In the data rows, 128 means zero.
Here are some points, each followed by its number:
array([133,  89, 177,  88, 155, 183, 141,  62,  78, 197,  75, 136,  77,  69, 183, 120, 129, 108,
       146, 188, 122, 161, 160, 179,  91,  41]) 0
array([125, 157,  93, 155, 134, 102, 123, 181, 156,  95, 149, 136, 151, 141, 116, 128, 123, 131,
       121,  97, 127,  96, 118,  99, 146, 155]) 1
array([113, 137, 135, 148,  94, 125, 134, 132, 145,  88, 109, 101, 141, 160, 127, 151, 118, 131,
       101, 124, 145, 139,  96,  99, 130, 134]) 2
array([137, 156, 116, 137, 211, 128, 131, 143, 121, 153, 147, 168,  93, 110, 229,  69, 135, 145,
       110, 131, 128, 100, 149, 123,  83,  76]) 3
array([121, 158,  91, 154, 128,  99, 121, 162, 155,  94, 150, 137, 149, 150, 113, 122, 123, 128,
       112,  85, 129,  95, 119,  94, 150, 175]) 4
array([118, 118, 139, 126,  91, 136, 138, 105, 130, 105,  94,  86, 133, 138, 106, 155, 114, 113,
       127, 151, 148, 162,  97, 110, 128, 144]) 5
array([122, 158,  93, 155, 131, 101, 119, 155, 161,  93, 147, 150, 150, 154, 116, 128, 122, 137,
       123,  83, 129,  98, 119, 100, 139, 177]) 6
array([125, 156,  89, 153, 142, 100, 121, 163, 155,  98, 153, 134, 148, 164, 129, 119, 124, 135,
       112,  91, 134,  95, 119, 103, 141, 162]) 7
array([132,  94, 168,  74,  59, 157, 143,  82, 106, 148,  55,  72, 130,  83,  85, 170, 115,  81,
       154, 216, 159, 199, 104, 142, 113, 121]) 8
array([134,  66, 128, 116,  56, 115, 112, 184, 128, 114, 168, 131, 165, 128,   0, 182, 143, 111,
       171,  78,  79, 146, 153, 161, 199, 219]) 9
array([126, 165,  90, 153, 135, 102, 125, 149, 158,  98, 149, 136, 147, 146, 115, 119, 120, 132,
       116,  97, 134,  96, 115,  93, 118, 154]) 10
array([128, 177, 110, 157, 156, 111, 117, 134, 123, 119, 112, 145, 140, 197, 146, 113, 161, 188,
        82, 119, 142,  98, 104, 124, 145, 108]) 11
Which point above is nearest to each new point by angle? Its number follows each.
array([140,  69, 188,  39,  72, 180, 144,  38,  74, 194,  25,  75, 112,  77, 103, 174, 124,  68,
       186, 238, 158, 224, 117, 178, 105, 100]) 8
array([138, 160, 119, 139, 208, 126, 133, 122, 122, 151, 162, 149,  90, 130, 226,  69, 132, 154,
       109, 128, 126,  98, 157, 135,  81,  75]) 3
array([132,  87, 170,  68,  55, 158, 145,  59, 106, 153,  30,  84, 130, 113,  88, 187, 118,  78,
       162, 216, 162, 206, 100, 144, 110, 117]) 8
array([135,  82, 176,  54,  67, 165, 147,  27,  96, 170,  31,  93, 123,  79,  92, 177, 120,  73,
       176, 226, 165, 212, 104, 161, 113, 115]) 8
array([141, 152, 126, 136, 214, 136, 132, 132, 113, 160, 151, 175,  78,  93, 231,  62, 133, 151,
       111, 138, 121, 100, 159, 136,  77,  44]) 3
array([127, 171, 118, 155, 172, 116, 109, 155, 116, 129, 109, 137, 138, 179, 151, 113, 166, 196,
        84, 118, 141,  95, 105, 136, 141, 105]) 11
array([133,  91, 184,  94, 158, 183, 142,  61,  82, 199, 103, 157,  78,  77, 195, 100, 129, 119,
       138, 188, 118, 155, 167, 173,  74,  42]) 0
array([131,  93, 185,  80, 129, 184, 139,  49,  78, 197,  81, 125,  87,  77, 161, 136, 126, 108,
       160, 197, 128, 176, 153, 167,  92,  55]) 0
array([138, 151, 113, 139, 215, 130, 130, 155, 123, 152, 158, 140,  94, 120, 222,  78, 133, 155,
       105, 125, 128,  98, 152, 123, 102,  64]) 3
array([131,  82, 121, 129,  73, 106, 114, 166, 138, 103, 187, 111, 166, 128,  16, 164, 137, 113,
       154,  67,  80, 132, 146, 146, 205, 200]) 9
array([123,  90, 105, 144,  75, 100, 115, 205, 152,  91, 201, 116, 162, 151,  31, 143, 129, 124,
       149,  68,  83, 120, 142, 134, 203, 211]) 9
array([130,  84, 189,  77, 110, 183, 140,  45,  82, 194,  78, 119,  92,  90, 159, 140, 128, 100,
       159, 200, 128, 179, 142, 171,  88,  64]) 0
array([124, 180, 111, 154, 171, 117, 112, 132, 109, 136, 110, 144, 139, 190, 158, 105, 169, 200,
        88, 117, 136,  91, 110, 132, 143, 104]) 11
array([131,  73, 119, 131,  72, 106, 111, 177, 145,  98, 195, 124, 163, 144,  11, 155, 136, 121,
       153,  81,  77, 130, 150, 145, 196, 208]) 9
